In the rows, 128 means zero.
The rows below come in pairs that one turn or mirror swaps. Which row does each named row swap with?
J_719: [ 92 123 144 113 160 112 136 146 132 131 133 121 159 139 126 114]
J_339: [ 94 153 153 126 115 121 127 149 124 104 154 106 124 153 140 153]
J_273: [107 137 164 123 106 100 172 147 112  85 130 130 152 139 112 148]
J_153: [ 82 159 101 122 127 112 149 143 117 117 103 105 115 152 138 136]
J_661: [ 92 127 154 116 145 124 117 169 114  99 114 139 149 140 128 146]
J_278: [ 92 167 141 115 142 114 147 115 102 123 129 117 133 147 147 127]
J_528: [ 90 125 150 111 151 116 120 163 115 112 127 138 152 135 118 132]
J_318: [107 163 129 123 150 108 137 130  92 127 126 119 131 142 151 126]
J_604: [104 165 152 121 120 132 136 164 110 113 148 119 127 139 141 157]
J_85: [115 106 133 141 138 102 161 170  94 115 101 110 119 133 133 118]
J_732: [114 137 164 126 123 117 183 155 122 107 121 124 153 143  90 148]
J_469: [100 135 137 127 161 111 133 128 125 118  93 122 159 149 139 142]
J_244: [122 125 139 134 138 108 157 163 159  98 133  81 134 157 134 137]
J_448: [115 144 169 128 118  99 184 144 120  94 117 122 155 144 107 144]
J_332: [110 144 167 129 120  98 174 142 121  99 127 128 160 149 100 136]
J_340: [127 155 125 139 127 108 160 159 121 113 153  95 117 160 136 157]
J_252: [104 108 125 126 123  98 167 161  94 100  99 118 117 125 133 125]
J_344: [118 162 127 135 129 103 172 154 128 121 156  94 121 155 133 147]
J_837: [120 137 114 131 145 111 155 190 138 114 126 105 159 160 119 136]
J_67: [105 139 147 120 149 109 138 121 142 112 104 126 159 158 122 155]
J_532: [ 88 164 108 110 128 116 165 146 121 123 114 113 105 136 128 128]
J_445: [ 89 133 117 118 132 111 176 191 142 108 121 102 146 148 115 129]
J_720: [117 112 144 123 141 122 160 167  95 108  96 113 123 128 122 108]
J_184: [116 137 170 121 120 104 176 150 120  96 129 127 150 147  98 148]
J_279: [128 144 128 132 142 115 147 174 141 103 131 109 160 169 109 151]
J_442: [121 108 141 133 137  99 161 160  96 107  96 113 115 126 132 123]
J_597: [ 81 128 124 115 129 112 179 176 153 103 114 102 132 147 116 129]
J_734: [110 109 136 123 138 107 168 167  89 109  91 112 123 134 132 117]
J_736: [ 90 114 135 119 161 120 144 142 126 133 118 103 146 144 137 108]
J_928: [118 114 133 131 140 116 152 169 142 102 112  78 128 155 153 130]
J_563: [127 147 160 108 140 108 133 139 119  78 114 118 115 147 132 158]
J_425: [125 156 118 137 130 109 161 165 119 112 145  94 109 158 138 155]
J_128: [102 160 145  95 135 103 163 143 139  98 120 134 107 130 113 139]
J_708: [ 91 138 142 119 137 111 190 144 127 108 100  89 120 144 153 155]
J_257: [100 146 150 121 134 126 164 186 107 109 112 113 124 129 163 154]
J_772: [ 97 161 130 116 145 110 146 115  99 125 123 116 132 148 149 122]

J_469 swaps with J_244
J_318 swaps with J_344
J_772 swaps with J_340

